In the data rows, zero lies at 4.5, halfway between 4 and 5.
Some points:
array([3, 5, 7, 5, 4, 3, 1, 6, 4, 5, 3, 6, 8, 3, 7, 3, 3, 2])
array([4, 4, 4, 5, 4, 5, 5, 5, 6, 2, 5, 4, 1, 4, 2, 3, 6, 6])
array([3, 8, 4, 6, 5, 4, 3, 5, 5, 4, 4, 8, 9, 4, 7, 1, 4, 4])
array([6, 5, 5, 4, 4, 6, 7, 3, 6, 4, 7, 5, 8, 6, 3, 1, 4, 4])
array([8, 2, 4, 2, 5, 5, 5, 4, 7, 3, 1, 6, 3, 6, 1, 6, 5, 5])
array([8, 5, 9, 0, 4, 5, 6, 5, 3, 4, 7, 6, 4, 4, 4, 6, 2, 7])
array([3, 7, 1, 5, 2, 2, 4, 2, 4, 5, 7, 2, 0, 5, 5, 7, 5, 2])
array([7, 6, 6, 1, 6, 3, 5, 4, 3, 6, 8, 6, 3, 4, 8, 6, 2, 5])
array([2, 3, 7, 3, 4, 5, 4, 5, 5, 3, 2, 3, 5, 5, 2, 6, 4, 2])
array([4, 4, 5, 6, 4, 2, 3, 6, 4, 5, 4, 7, 5, 3, 6, 4, 4, 4])
array([8, 3, 7, 1, 4, 7, 8, 2, 3, 5, 5, 3, 5, 7, 4, 9, 4, 4])
array([4, 6, 7, 3, 7, 4, 2, 5, 3, 4, 5, 6, 5, 2, 5, 7, 1, 5])
array([4, 5, 5, 3, 3, 5, 4, 5, 3, 6, 6, 4, 7, 5, 6, 6, 5, 4])
array([8, 5, 9, 2, 3, 6, 7, 6, 5, 5, 5, 8, 3, 4, 5, 4, 2, 6])
array([5, 4, 7, 4, 5, 8, 7, 5, 5, 2, 4, 6, 7, 6, 5, 4, 6, 4])
array([8, 4, 5, 3, 6, 3, 6, 2, 3, 4, 5, 4, 1, 6, 5, 4, 2, 4])
array([3, 6, 3, 7, 4, 3, 3, 6, 5, 6, 4, 5, 4, 3, 6, 4, 5, 5])
array([6, 5, 4, 2, 5, 6, 7, 3, 2, 3, 5, 1, 4, 6, 3, 4, 4, 5])
array([3, 5, 3, 6, 5, 3, 2, 5, 6, 5, 4, 4, 3, 5, 6, 6, 3, 3])
array([5, 4, 3, 4, 4, 5, 4, 4, 4, 7, 6, 4, 5, 5, 6, 6, 7, 5])
array([4, 6, 6, 4, 3, 4, 2, 6, 1, 5, 5, 3, 5, 4, 6, 5, 3, 4])
array([4, 5, 4, 6, 3, 5, 3, 5, 5, 4, 3, 5, 5, 4, 4, 5, 5, 5])
array([5, 3, 4, 6, 6, 5, 8, 2, 5, 3, 4, 3, 0, 4, 2, 1, 7, 5])
array([1, 5, 3, 9, 4, 3, 2, 6, 5, 5, 3, 5, 9, 3, 4, 3, 4, 4])
array([6, 0, 4, 6, 4, 6, 7, 5, 6, 3, 1, 3, 6, 7, 1, 2, 6, 6])
array([3, 4, 5, 4, 2, 3, 5, 4, 6, 4, 4, 4, 0, 4, 4, 7, 8, 4])
array([5, 4, 3, 5, 4, 4, 6, 3, 4, 4, 5, 2, 3, 4, 3, 4, 6, 5])
array([3, 6, 3, 8, 4, 4, 1, 6, 4, 6, 4, 7, 6, 3, 7, 3, 3, 2])
array([7, 2, 5, 4, 4, 6, 7, 3, 5, 3, 2, 3, 2, 6, 2, 4, 5, 5])
array([5, 2, 2, 3, 4, 4, 7, 0, 6, 4, 3, 0, 0, 6, 0, 5, 8, 4])
array([1, 2, 1, 6, 4, 5, 4, 3, 3, 4, 2, 0, 5, 6, 3, 5, 8, 4])
array([3, 4, 3, 7, 5, 4, 2, 6, 4, 6, 4, 7, 6, 2, 1, 5, 3, 5])
array([3, 5, 5, 5, 2, 4, 2, 7, 4, 4, 5, 5, 8, 4, 7, 2, 3, 3])
array([7, 4, 6, 4, 6, 5, 8, 4, 5, 4, 6, 7, 3, 3, 4, 4, 2, 7])
array([4, 5, 3, 5, 4, 6, 6, 2, 5, 4, 6, 2, 6, 6, 2, 6, 6, 6])
array([2, 4, 2, 8, 7, 3, 4, 7, 4, 4, 4, 4, 2, 5, 3, 3, 6, 5])
array([2, 6, 3, 4, 7, 5, 4, 5, 4, 6, 6, 6, 4, 2, 7, 6, 4, 5])
array([4, 5, 5, 4, 4, 3, 3, 6, 4, 4, 3, 5, 8, 4, 5, 3, 4, 5])
array([8, 4, 6, 5, 5, 4, 7, 3, 5, 3, 6, 3, 0, 7, 3, 5, 4, 5])
array([6, 4, 6, 5, 4, 6, 5, 4, 5, 3, 4, 5, 5, 5, 4, 3, 5, 6])
array([4, 4, 6, 4, 2, 4, 2, 7, 5, 5, 4, 6, 6, 7, 6, 4, 5, 4])
array([4, 5, 4, 4, 3, 3, 6, 3, 5, 5, 5, 2, 1, 5, 6, 7, 4, 3])
array([4, 7, 3, 5, 5, 4, 3, 8, 3, 6, 4, 9, 8, 4, 6, 4, 2, 3])
array([3, 7, 2, 7, 4, 4, 2, 8, 4, 5, 5, 6, 6, 3, 7, 2, 3, 5])
array([5, 5, 3, 5, 5, 4, 8, 2, 4, 2, 7, 5, 1, 4, 2, 3, 6, 6])
array([3, 4, 7, 4, 5, 5, 4, 6, 4, 4, 5, 6, 6, 7, 5, 6, 4, 3])
array([9, 3, 7, 1, 4, 6, 8, 2, 5, 2, 5, 7, 3, 6, 4, 4, 4, 6])
array([5, 4, 7, 3, 5, 4, 5, 5, 4, 5, 5, 7, 2, 3, 6, 6, 4, 4])
array([7, 5, 6, 4, 5, 5, 6, 4, 3, 4, 7, 3, 2, 7, 5, 4, 6, 5])
array([4, 6, 4, 6, 3, 4, 2, 6, 5, 5, 4, 5, 7, 4, 5, 3, 1, 4])
array([4, 4, 5, 5, 4, 5, 2, 4, 3, 4, 1, 3, 9, 4, 4, 5, 3, 3])
array([7, 2, 3, 3, 4, 5, 7, 3, 6, 4, 4, 2, 3, 5, 2, 4, 6, 7])
array([6, 2, 7, 4, 6, 5, 5, 3, 3, 4, 5, 6, 4, 3, 6, 5, 4, 4])
array([3, 4, 3, 6, 5, 6, 5, 5, 6, 6, 4, 3, 7, 4, 5, 6, 5, 5])
array([2, 5, 0, 6, 5, 4, 4, 3, 6, 7, 7, 2, 3, 5, 5, 7, 7, 3])
array([4, 4, 4, 5, 3, 4, 2, 6, 4, 6, 1, 6, 9, 5, 7, 4, 3, 4])
array([3, 5, 7, 3, 5, 9, 3, 5, 4, 5, 2, 1, 7, 6, 2, 5, 6, 4])
array([8, 5, 7, 4, 5, 3, 7, 4, 5, 3, 5, 6, 2, 3, 6, 2, 3, 5])
array([1, 5, 3, 6, 6, 4, 5, 7, 6, 5, 4, 6, 4, 3, 5, 6, 5, 4])
array([2, 4, 5, 6, 4, 6, 3, 6, 4, 5, 3, 6, 6, 5, 5, 3, 4, 4])
array([3, 2, 4, 2, 4, 5, 4, 3, 6, 4, 3, 2, 6, 6, 2, 6, 8, 4])
array([5, 6, 6, 4, 6, 4, 5, 3, 4, 4, 6, 7, 1, 3, 6, 6, 2, 5])
array([3, 4, 2, 6, 3, 3, 4, 7, 6, 5, 2, 5, 7, 4, 6, 3, 6, 4])
array([4, 3, 4, 4, 6, 4, 2, 4, 4, 5, 3, 7, 7, 3, 5, 4, 2, 4])
array([1, 4, 2, 6, 6, 4, 2, 5, 5, 5, 3, 4, 3, 4, 4, 4, 6, 5])
array([5, 4, 6, 3, 4, 8, 6, 4, 6, 5, 6, 3, 3, 6, 5, 6, 8, 4])
array([3, 6, 5, 4, 4, 4, 1, 6, 6, 5, 4, 3, 8, 4, 4, 4, 4, 4])
array([2, 8, 2, 8, 7, 2, 4, 6, 6, 5, 7, 6, 4, 1, 7, 2, 3, 6])
array([8, 6, 6, 4, 7, 5, 7, 2, 4, 4, 7, 4, 4, 6, 5, 3, 4, 8])
Along one direction, these points spread out more than along any other. For each point below, how far along it does it lie, from 0 to 99? The average is 50, and the first point in the table lies past the average.
array([3, 7, 1, 5, 2, 2, 4, 2, 4, 5, 7, 2, 0, 5, 5, 7, 5, 2]) 45
array([5, 4, 7, 3, 5, 4, 5, 5, 4, 5, 5, 7, 2, 3, 6, 6, 4, 4]) 47
array([7, 4, 6, 4, 6, 5, 8, 4, 5, 4, 6, 7, 3, 3, 4, 4, 2, 7]) 37
array([5, 4, 3, 4, 4, 5, 4, 4, 4, 7, 6, 4, 5, 5, 6, 6, 7, 5]) 49
array([2, 8, 2, 8, 7, 2, 4, 6, 6, 5, 7, 6, 4, 1, 7, 2, 3, 6]) 71
array([2, 4, 5, 6, 4, 6, 3, 6, 4, 5, 3, 6, 6, 5, 5, 3, 4, 4]) 64
array([3, 4, 2, 6, 3, 3, 4, 7, 6, 5, 2, 5, 7, 4, 6, 3, 6, 4]) 67
array([4, 6, 6, 4, 3, 4, 2, 6, 1, 5, 5, 3, 5, 4, 6, 5, 3, 4]) 60
array([4, 4, 4, 5, 3, 4, 2, 6, 4, 6, 1, 6, 9, 5, 7, 4, 3, 4]) 73
array([3, 5, 3, 6, 5, 3, 2, 5, 6, 5, 4, 4, 3, 5, 6, 6, 3, 3]) 60
array([4, 5, 5, 3, 3, 5, 4, 5, 3, 6, 6, 4, 7, 5, 6, 6, 5, 4]) 55
array([8, 4, 5, 3, 6, 3, 6, 2, 3, 4, 5, 4, 1, 6, 5, 4, 2, 4]) 32
array([2, 6, 3, 4, 7, 5, 4, 5, 4, 6, 6, 6, 4, 2, 7, 6, 4, 5]) 60
array([4, 5, 5, 4, 4, 3, 3, 6, 4, 4, 3, 5, 8, 4, 5, 3, 4, 5]) 64
array([5, 2, 2, 3, 4, 4, 7, 0, 6, 4, 3, 0, 0, 6, 0, 5, 8, 4]) 17
array([3, 2, 4, 2, 4, 5, 4, 3, 6, 4, 3, 2, 6, 6, 2, 6, 8, 4]) 40
array([3, 4, 7, 4, 5, 5, 4, 6, 4, 4, 5, 6, 6, 7, 5, 6, 4, 3]) 55
array([4, 3, 4, 4, 6, 4, 2, 4, 4, 5, 3, 7, 7, 3, 5, 4, 2, 4]) 64
array([5, 3, 4, 6, 6, 5, 8, 2, 5, 3, 4, 3, 0, 4, 2, 1, 7, 5]) 27
array([7, 6, 6, 1, 6, 3, 5, 4, 3, 6, 8, 6, 3, 4, 8, 6, 2, 5]) 46
array([9, 3, 7, 1, 4, 6, 8, 2, 5, 2, 5, 7, 3, 6, 4, 4, 4, 6]) 23
array([3, 6, 3, 8, 4, 4, 1, 6, 4, 6, 4, 7, 6, 3, 7, 3, 3, 2]) 78
array([3, 4, 3, 6, 5, 6, 5, 5, 6, 6, 4, 3, 7, 4, 5, 6, 5, 5]) 56
array([1, 2, 1, 6, 4, 5, 4, 3, 3, 4, 2, 0, 5, 6, 3, 5, 8, 4]) 47
array([6, 5, 4, 2, 5, 6, 7, 3, 2, 3, 5, 1, 4, 6, 3, 4, 4, 5]) 31
array([4, 6, 7, 3, 7, 4, 2, 5, 3, 4, 5, 6, 5, 2, 5, 7, 1, 5]) 59
array([8, 5, 9, 2, 3, 6, 7, 6, 5, 5, 5, 8, 3, 4, 5, 4, 2, 6]) 40
array([7, 2, 5, 4, 4, 6, 7, 3, 5, 3, 2, 3, 2, 6, 2, 4, 5, 5]) 27
array([2, 5, 0, 6, 5, 4, 4, 3, 6, 7, 7, 2, 3, 5, 5, 7, 7, 3]) 50
array([4, 4, 4, 5, 4, 5, 5, 5, 6, 2, 5, 4, 1, 4, 2, 3, 6, 6]) 39
array([3, 5, 7, 3, 5, 9, 3, 5, 4, 5, 2, 1, 7, 6, 2, 5, 6, 4]) 48
array([1, 5, 3, 9, 4, 3, 2, 6, 5, 5, 3, 5, 9, 3, 4, 3, 4, 4]) 78
array([8, 6, 6, 4, 7, 5, 7, 2, 4, 4, 7, 4, 4, 6, 5, 3, 4, 8]) 33
array([5, 6, 6, 4, 6, 4, 5, 3, 4, 4, 6, 7, 1, 3, 6, 6, 2, 5]) 45
array([1, 4, 2, 6, 6, 4, 2, 5, 5, 5, 3, 4, 3, 4, 4, 4, 6, 5]) 59
array([4, 5, 4, 6, 3, 5, 3, 5, 5, 4, 3, 5, 5, 4, 4, 5, 5, 5]) 56
array([4, 5, 4, 4, 3, 3, 6, 3, 5, 5, 5, 2, 1, 5, 6, 7, 4, 3]) 40
array([2, 4, 2, 8, 7, 3, 4, 7, 4, 4, 4, 4, 2, 5, 3, 3, 6, 5]) 55
array([3, 8, 4, 6, 5, 4, 3, 5, 5, 4, 4, 8, 9, 4, 7, 1, 4, 4]) 75
array([3, 5, 5, 5, 2, 4, 2, 7, 4, 4, 5, 5, 8, 4, 7, 2, 3, 3]) 72
array([8, 3, 7, 1, 4, 7, 8, 2, 3, 5, 5, 3, 5, 7, 4, 9, 4, 4]) 25
array([3, 4, 3, 7, 5, 4, 2, 6, 4, 6, 4, 7, 6, 2, 1, 5, 3, 5]) 66
array([3, 5, 7, 5, 4, 3, 1, 6, 4, 5, 3, 6, 8, 3, 7, 3, 3, 2]) 75
array([7, 5, 6, 4, 5, 5, 6, 4, 3, 4, 7, 3, 2, 7, 5, 4, 6, 5]) 33
array([4, 4, 5, 5, 4, 5, 2, 4, 3, 4, 1, 3, 9, 4, 4, 5, 3, 3]) 63
array([4, 6, 4, 6, 3, 4, 2, 6, 5, 5, 4, 5, 7, 4, 5, 3, 1, 4]) 69
